128 stands for zero in the data rows.
Here are some points:
array([ 87, 209, 119, 138, 142,  81,  81,  95])
array([106,  57, 153, 131, 142, 172, 170, 148])
array([143, 150, 109, 116, 144, 123, 120, 130])
array([132, 133, 145, 114, 121, 150, 125, 141])
array([111, 177, 137, 117, 120, 117,  97, 111])
array([117, 186, 156, 148, 119, 143,  94, 133])
array([155, 149, 103,  99, 121, 136, 130, 148])
array([ 88, 131, 109, 130, 122, 102, 105, 120])
array([145, 112, 106, 115, 124, 112, 134, 138])
array([117, 109,  62, 154, 142,  63,  79, 101])
array([135, 101,  90, 115, 116, 124, 141, 139])
array([129, 145, 110, 132, 135, 107, 118, 123])
array([130, 114, 127, 172, 131,  93, 126,  91])
array([158,  99, 139,  60, 139, 214, 221, 199])
array([103, 133, 161, 113, 111, 135, 105, 155])
array([138, 198, 150, 106, 119, 156, 130, 140])
array([152,  92,  97, 140, 123, 100, 135, 124])
array([118,  95, 171, 121, 127, 191, 189, 139])
array([167, 112, 128,  99, 125, 184, 177, 155])
array([136, 127, 167, 133, 135, 170, 155, 134])
array([137, 167, 153, 119,  84, 149, 112, 122])
array([157, 108, 112,  97, 120, 129, 170, 135])
array([ 89, 128, 111, 139, 120,  97, 107, 129])
array([149, 126, 143,  89, 112, 143,  84, 133])
array([124, 160, 126, 164, 126,  97, 109, 111])
Then 15 other points, each followed by its number:
array([109,  96, 107, 163, 137,  58, 108,  90]) 0
array([121, 123, 171,  64, 102, 198, 157, 175]) 1
array([160, 126, 136, 109, 101, 153, 132, 147]) 2
array([199, 104,  62, 148, 139, 118, 182, 118]) 3
array([ 84, 149, 137, 125, 138, 110, 101, 116]) 4
array([198,  77, 120, 133,  86, 154, 177, 135]) 5
array([149, 108, 133,  95, 121, 137, 111, 127]) 6
array([173, 120,  99, 149, 128, 132, 159, 132]) 7
array([109,  80, 118, 111, 136, 130, 126, 143]) 8
array([132, 255, 156, 168, 124, 122,  83,  78]) 9
array([127,  14, 130, 135, 116, 129, 172, 133]) 10
array([118, 140, 131,  82, 114, 148, 131, 152]) 11
array([100, 193,  91, 118, 188,  94,  86, 137]) 12
array([154, 151, 115, 141, 108, 110, 115, 112]) 13
array([164,  94, 110, 173, 154,  76, 103,  72]) 14
Which of these numbered points is nearest to each point below by angle, seen from the average point of the first points? Its number follows each.
array([ 99, 174, 117, 103, 133, 118, 121, 131]) > 12
array([155, 135,  90, 142, 132, 106, 143, 115]) > 3
array([184,  44,  85, 156, 108, 116, 159, 114]) > 3
array([155, 155,  91, 133, 129, 105, 117, 104]) > 13
array([ 25, 181, 121, 111, 139,  77,  63, 109]) > 4
array([128,  59, 146, 165, 135, 134, 158, 134]) > 10
array([119,  86,  97, 117, 145, 123, 134, 140]) > 8
array([ 97, 127, 112, 104, 146, 126, 121, 138]) > 12
Here are 15 other points, each followed by its number:
array([138, 146, 116, 171, 123,  66,  81,  84]) 0
array([ 72, 155, 128, 106, 145, 155, 161, 156]) 1
array([ 98, 191, 177, 109, 138, 169, 112, 147]) 2
array([214, 137,  82, 129,  82, 113, 114, 115]) 3
array([124,  85, 123, 119, 157, 123, 151, 148]) 4
array([145, 120, 170, 119, 128, 130, 165, 122]) 5
array([110,  74, 161, 130, 150, 205, 216, 169]) 6
array([160, 110, 134,  80, 110, 172, 141, 149]) 7
array([130, 255, 126,  88, 106, 154,  72, 115]) 8
array([ 99, 168, 164, 124, 124, 152, 130, 132]) 9
array([134, 123, 146, 134, 117, 180, 215, 144]) 10
array([168, 103, 163, 139, 114, 173, 119, 135]) 11
array([105, 132, 142, 135, 132, 154, 145, 126]) 12
array([120, 116,  99, 157, 137, 102, 128, 113]) 13
array([142, 107,  95, 132, 147,  90, 120, 107]) 14
Which of these numbered points is nearest to each point below by angle, seen from the average point of the first points? Its number follows each.
array([171, 106,  64, 130, 130,  83, 101, 106]) > 14
array([ 94, 126, 108,  92, 123, 110, 114, 147]) > 1
array([133,  89, 140, 125, 124, 155, 162, 152]) > 6
array([103, 109,  68, 186, 155,  65, 103,  82]) > 13
array([147,  51,  99, 129, 112, 125, 146, 154]) > 4
array([148, 183, 130, 102,  83, 141,  77, 132]) > 8
array([127, 158,  75, 161, 141,  55,  78, 107]) > 0
array([105,  93, 198, 136, 125, 175, 202, 148]) > 6
